One turn or mirror swaps these rows in pairs. Which row does each one swap with?
The rows were stretched afterwards, more along some directions than others.
vebil: [-0.04  1.21  1.74 -0.42 -0.63 -0.67 -0.86 -1.57 -0.23  1.16 -0.66 -1.23
  0.51 -1.68  0.92 -3.93  1.37 -0.48]
Midon: [ 1.11 -3.49 -2.24  0.66  0.36 -0.17  1.30  1.82  1.30  0.97 -0.63  1.54
 -0.93  0.00 -1.13  3.25 -1.42  0.24]
nide: [ 2.14 -1.34 -1.12  1.24  0.52 -0.68  2.55 -0.15  2.64  0.73 -1.32  3.50
 -0.75  1.91 -1.64  0.51  0.26  0.97]
lili: [-0.56  0.74 -0.40 -0.96 -0.21  2.15 -2.35 -3.18  2.58  0.36 -1.12 -2.21
  1.08 -0.35 -1.60 -1.68 -1.73  0.14]
leti: [-2.66 -0.33  1.46 -1.41 -0.70 -1.84  0.43 -0.96 -1.23  3.39 -1.83 -1.97
 -0.01 -4.19 -0.47 -1.82 -0.18 -0.44]
kode: [ 1.18  3.85  3.52  1.79 -0.05  0.16 -1.60 -2.29  0.77 -1.49 -0.44 -0.10
  0.13  1.51 -0.76 -2.27 -0.42 -0.15]
sugev: [-0.58  0.26  2.21 -1.13  0.67 -1.30 -0.97  0.74  2.29  0.88 -1.77 -0.04
 -0.16 -1.68 -4.23 -1.43 -1.70 -0.88]
Kunad: [-2.33  4.18  3.51 -1.22 -0.60  1.87  0.48  0.99 -0.43  0.83 -0.04 -2.16
  0.01 -0.53  1.26 -0.44 -1.49 -1.25]
Fiza: [ 0.18  0.59 -1.88  1.51  0.79  1.91 -1.61 -2.76  0.92 -1.71 -0.94 -0.51
  0.20  2.11 -0.18  0.79 -0.62  0.99]
toz: [-0.40 -0.56  0.41 -1.86 -0.92 -1.19  1.11 -0.60  2.11  1.41  1.49 -0.12
 -0.29 -3.05 -3.09 -1.67 -0.89 -1.46]
rivo: [ 0.65 -0.28 -1.89  1.78  1.11  1.83 -2.61 -1.85  0.37 -1.55  0.49 -1.08
  1.67  1.05 -0.44  0.89 -1.12  0.11]
fom: [-0.52 -1.01 -1.74 -2.08 -0.48 -0.47  0.06  1.18  1.49  2.16 -2.54 -0.43
  0.84 -1.48 -1.97  0.61 -1.24 -0.53]
Lova: [-0.93 -1.49  2.20  1.03 -1.77  1.98 -0.10 -3.68  0.34  1.62  1.20 -1.41
 -0.83 -1.27 -0.84  0.33 -1.28  0.74]
lavam: [ 1.29 -1.63  0.04 -1.37  0.45 -2.33 -1.92  2.19  0.51  0.72 -0.09  0.89
  2.31 -2.71 -2.80 -1.31 -0.64 -1.36]
lenid: [-1.39 -0.15 -1.83 -0.12  0.04  0.66 -0.38  1.10 -3.07 -1.52  4.17 -2.88
  0.78 -0.65  1.83  2.21 -0.56 -0.32]
ziz: [-0.91 -2.06  2.49 -0.12 -2.68  2.92 -1.52 -2.83  0.71  1.06  1.16 -1.86
  0.83 -1.11 -0.57  0.00 -2.24  0.10]
mabeb: [ 0.57 -5.08 -2.13 -0.66 -0.23 -0.45  1.21  1.72 -1.10 -0.39  0.86  0.41
  0.33 -1.11  0.53  0.11  0.38 -0.81]
lata: [-0.07 -1.85  1.52 -1.56 -0.47 -2.19 -1.19  1.90  0.05  0.56  1.64  0.42
  1.19 -4.24 -2.07 -0.87 -1.24 -1.85]
Neri: [ 0.51  1.97  2.94 -1.07 -0.35 -2.03  0.72  0.51  1.33  0.84  0.57  0.87
 -0.59 -1.64 -3.29 -2.06 -1.36 -1.13]
Lepi: [ 0.36  2.89  3.71  0.38 -1.22  0.88 -2.00 -3.16  0.07 -1.74  0.11 -1.36
  1.20 -0.90 -0.11 -3.80  0.10 -1.06]
zit: [ 1.07 -3.61 -1.99  0.11  0.74 -0.27  0.90  2.22  0.42  2.78 -1.58  0.67
  2.46  0.47 -1.21  0.87 -1.67 -0.16]
Fupe: [-3.29  0.04  1.83 -1.10 -0.85 -1.74  0.92 -1.59 -0.47  3.52 -1.48 -1.71
 -0.78 -3.01 -0.44 -2.03 -0.08  0.18]
Goki: [-0.81 -0.29 -2.76 -0.54  0.05  0.67  0.62  0.52 -2.59 -0.34  3.75 -3.30
  0.04 -1.45  1.08  2.12 -0.67 -1.01]
Ved: [-1.21  4.05  3.32 -0.32 -0.15  2.01 -0.44  0.97  0.39 -0.74 -0.33  0.03
  0.18  0.16  1.25  0.33 -1.33 -1.22]
Ket: [ 0.71  2.89  3.73  1.44 -0.44  1.09 -0.85 -2.42  0.45 -0.82 -0.52 -0.49
  1.09 -0.01  0.20 -3.23 -0.06 -1.09]
zibo: [ 0.17 -3.20 -1.07 -0.16  0.78 -0.67  0.28  3.82 -0.70  0.30 -0.94  2.40
 -0.21 -0.09 -0.43  1.74 -1.00 -1.19]
nisu: [-0.35 -2.07 -0.91 -0.24  0.42 -0.01  2.69  1.51  2.27  2.03 -1.86  2.93
 -1.35  0.12 -0.36  1.73 -1.11  0.05]
goz: [-1.16 -2.02  2.11 -0.59 -2.66  2.90 -0.06 -3.51  0.42  1.63  1.12 -2.58
 -0.13 -1.91  0.24 -0.48 -1.38 -0.05]
soti: [ 1.69 -0.69  1.99  0.99 -0.18 -2.41  0.85 -0.33  0.64  1.56  0.66  0.14
  1.86 -0.77 -3.54 -1.97 -0.99 -0.21]
kun: [-2.45  0.46  1.70 -1.06  0.09 -2.36  0.88 -1.12 -0.83  3.72 -2.28 -1.91
 -1.13 -3.56 -1.15 -1.71  0.06  0.28]
nenan: [ 0.34 -0.58 -2.28  1.04  0.91  1.24 -2.06 -1.87  2.14  0.00 -0.84 -0.09
  0.77  1.42 -0.99  0.22 -0.76  1.07]
piz: [ 1.61  1.72  3.46  2.03 -1.24  1.34 -1.43 -3.10  1.61 -1.20 -0.65  0.45
  1.18  1.39  0.05 -2.98  0.06  0.11]
Puzum: [-0.60 -0.05  2.17 -2.54 -0.82 -3.19  1.01  1.70  0.88  3.16 -0.76 -0.72
  0.15 -5.56 -2.07 -2.64 -0.45 -2.19]
zelod: [-1.28  3.90  2.83 -0.50  0.09  0.78  0.84  1.41 -1.22  0.98 -0.31 -1.79
 -0.80 -0.68  0.49  0.03 -1.28 -1.68]
kovig: [-2.97  0.05  2.07 -0.66 -0.04 -1.58 -0.27 -1.03 -1.20  2.85 -1.71 -2.09
 -1.09 -2.94 -0.86 -0.97 -0.46  0.13]
Goga: [ 0.23  0.32 -1.32  0.73  0.58  0.22 -2.99 -2.27  1.65 -0.25 -0.64 -1.07
  1.79  0.09 -1.32 -0.98 -0.59  0.59]
Kaz: [ 1.26  1.83  4.18  1.13 -1.23  0.23 -2.07 -2.35  0.91 -1.04  0.34 -0.01
  1.28 -0.35 -0.61 -4.06  0.22 -0.55]
fizig: [ 0.42 -0.01 -2.64  0.08  0.30  1.13 -1.49 -1.80  0.38 -0.53  0.67 -1.60
  1.17  0.50  0.61 -0.14 -0.46  0.05]
gakug: [ 2.03 -3.09 -3.48  0.43  1.01 -1.48  0.35  2.24  2.96  2.67 -0.37  3.61
 -0.03  1.09 -1.41  1.69  0.43  1.36]
dup: [ 0.17 -2.29  1.73  0.23 -2.06  2.77 -0.37 -2.86  0.36  1.24  0.75 -1.72
  0.04 -1.09 -0.37  0.45 -1.60  0.49]
zapu: [-1.09  0.51 -1.95 -0.32  0.26  0.37 -0.28  0.53 -1.73 -1.79  3.27 -1.31
  0.65 -1.10  1.87  1.74  0.03 -0.50]
gile: [ 2.02 -4.68 -3.24  1.27  0.54  0.00  0.12  2.97  0.30  1.98  0.99  2.39
  1.04 -0.01 -0.21  3.02  0.36  0.70]
bir: [ 0.56 -3.65 -4.36 -0.80  0.93 -0.49  1.59  2.99 -0.51  0.82  0.36  1.67
 -0.27  0.35  0.14  2.50 -1.03 -0.19]
Gad: [-0.21 -1.20  2.28  0.77 -2.23  2.72  0.02 -3.81  1.27  1.03  0.17 -1.16
 -0.22 -0.51 -1.05  0.43 -1.94  0.68]
garid: [ 1.04  0.03  1.12  0.02 -1.70 -2.38  1.86 -1.03  0.24  0.05  0.41  0.33
 -0.31 -1.32 -1.87 -1.53  0.77 -0.14]
tosig: [-1.74  4.11  2.25 -1.26 -0.02  1.68  0.28  1.59 -0.45  0.26 -0.83 -1.93
  0.16 -0.58  1.46  0.15 -0.91 -1.00]
lovim: [ 1.34  0.72  0.14  2.05  0.25  1.92 -2.93 -3.37  2.46 -0.86  0.30 -0.53
  0.03  2.16 -2.02  0.36 -1.15  1.53]
Vefa: [ 0.41  1.87  3.43 -0.98 -0.62 -2.04  0.53  0.50  3.05  4.49 -0.49  0.81
  0.53 -3.70 -3.45 -2.95  0.34 -0.74]
purob: [ 2.05  0.17  2.50 -0.81 -0.73 -2.75 -0.99  1.24  3.00  2.63  0.66  2.27
  1.04 -2.19 -3.00 -2.95  0.44 -0.53]
pon: [-2.98 -0.60  2.36 -1.50 -1.03  0.00 -0.08 -1.20 -0.80  4.17 -1.43 -2.26
 -0.17 -4.13 -0.08 -1.68 -0.77 -0.67]
zuvo: [ 1.27  0.67  2.34  2.38 -0.15 -0.38 -1.04 -2.10 -1.15 -2.56 -0.05  0.31
 -0.03  1.48  0.21 -2.23  0.58  0.52]
Pivip: [-0.53  0.99 -1.25  0.15  0.06  0.43 -0.09  0.62 -2.54 -2.25  3.54 -2.54
  0.44 -0.68  1.52  1.82  0.14 -0.07]

lili swaps with zuvo
lovim swaps with vebil
Ket swaps with rivo
toz swaps with zibo
leti swaps with Gad
zelod swaps with Goki
Lepi swaps with Fiza
Ved swaps with zapu
Fupe swaps with ziz

